One turn moves every row onto another: examples first, then more rows asked
Daza: [ 19  -9  -6  -6   3  16  -9  19   7   7  -1   5   4 -11  14  10 -13  12
 -10 -12 -11  18   2  -7  -9  -1   1]
sopi: [ 15 -17 -14   9   6   5 -10  24  -1  -4  12   4   5 -12   2  23 -28   4
  -8 -14  -4  15  10 -14   1  -2 -12]
Pefup: [  5 -13 -16  -2  -5  15 -14  18  -3  -1  14   8  -1 -15 -21   4 -13   8
 -12  -9  -1  21   1  -6  -3  -1  -4]
Vozi: [ 19 -20  -7   7   5  11  -9  21   2  -8  13   5   8 -11   2  16 -30   3
  -8 -11 -11  19  10 -21  -1  -3 -11]
vubo: [ 21 -20  -5   5   9   0 -20  23  -7 -12  29  -6  -6  -8  -6  10 -22  -1
 -10  -6  -4   7   5 -24  -4  -4  -8]
vid: [ 28  -8  -4 -13   4  15 -15  21   4  -4  -4  -2   4 -13   8  14 -15   8
 -11 -21 -13  21  -2 -17 -11   2   2]
Voke: [ 19 -17  -9   7   7   6  -7  27  -2 -13   7   3   7 -14   1  10 -31   0
  -7 -19 -10  16   5 -24   1   4  -8]
Tetid: [ 10  -1 -11  -5   2   1 -18   7   1 -10  17   0   0 -24  -9   5 -23   9
 -12  -4   7  26  -2  -3  -6  -2   2]
loso: [ 23  -9  -3  -7   1  21  -9  14   7  -2  -2   3   3 -13  11  13 -14  14
  -7 -10 -14  17   3 -16 -14   1   1]
guso: [  6 -15  -2  -4  15  -4 -25  12  -6 -20  10  -7 -10 -17   1   0   6  -8
  -3  -1   3  13   1 -18  -4  -5   0]
naf: [ 10  -8  -7 -17   6   6 -15   8 -11  -7  17  -1   2  -8 -12  10 -10   8
  -5  -5  -6  19  -3   6  -6   1   2]
Pugab: [ 13 -21  -5   2  14  -1 -17  22  -7 -17  30  -4  -7 -13  -4   6 -23  -8
  -8  -2   0  12   5 -20  -4  -8  -3]
vipa: [  9   2  -2 -11  -1  18 -10  13 -12  -8  -4   1  -3 -20   5   7   4  -1
  -5  -7  -8   5  -7  -9  -3  -2   6]
rim: [ 18  -5   4 -12   8  18 -14  22 -15  -8  -7   1  -8 -14  -1   8   8   4
  -8 -11  -3   9  -6 -19  -8   0   1]
sobez: [ 27  -4  -3  -9   0  17 -10  13   6   0  -4  -4   0  -9  12  12 -12   7
  -6 -13 -12  14  -1 -15 -13  -2   2]
pab: [ 15 -13   4  -5  18  -7 -25  13  -6 -20   1  -5 -10 -19  -1   6   1  -8
  -8  -7   6  11  -1 -16   3   0   0]
fufe: [ 17 -21  -3  -2  15  -7 -19  24  -8 -12  24  -1 -10 -10  -4   0 -23  -5
 -14  -8  -4   7  -1 -21  -4  -1  -2]
nes: [ 21 -18  -6  10   5   9  -7  23   4  -5   5   0   6 -10   5  14 -25   7
  -4 -14  -8  16  11 -22  -1   0 -12]
lamag: [ 16 -14   3   1  16  -3 -28  13  -3 -22  14 -12  -6 -21   1   2   1  -7
  -5  -2   3  11  -1 -20  -1  -3   1]
dadup: [  1  -5  -5   0   9   2 -13  12 -16 -12  10   7   9 -15  -8  -2  -8  10
  -6  -3   3  25   0  -5   1   1  -8]
nid: [  8 -11  -4  -3  14  -2 -32  11  -7 -20  13  -2  -2 -21   1   2   8  -5
 -11  -7  -2  11   0 -11   2  -4   3]
depuf: [  8 -14  -9  -3   9  12  -9  11   5 -10   4  -1   3 -22 -12   6  -9  11
   3  -9  -2  26   3   4   1   6   3]
laf: [ 14  -5   2  -6   2  15 -16  14 -12 -11  -4  -2  -2 -11   2   3  12  -5
  -6  -6  -5   5  -7 -21  -5  -3   0]
tis: [ 13 -17  -8   4  18   0 -19  26 -10 -13  34  -3  -9 -20  -5   6 -17   4
  -9  -5  -1  10   4 -15  -4  -6   0]
mutov: [ 10  -4  -2 -12   1  15 -15  11 -10 -10  -6  -1  -6 -15   3  10  10   2
  -3  -4  -6   7  -4 -19 -11  -1   2]

dadup goes to depuf
vid goes to fufe
nid goes to Daza
Now these:
Vozi goes to guso
lamag goes to sobez

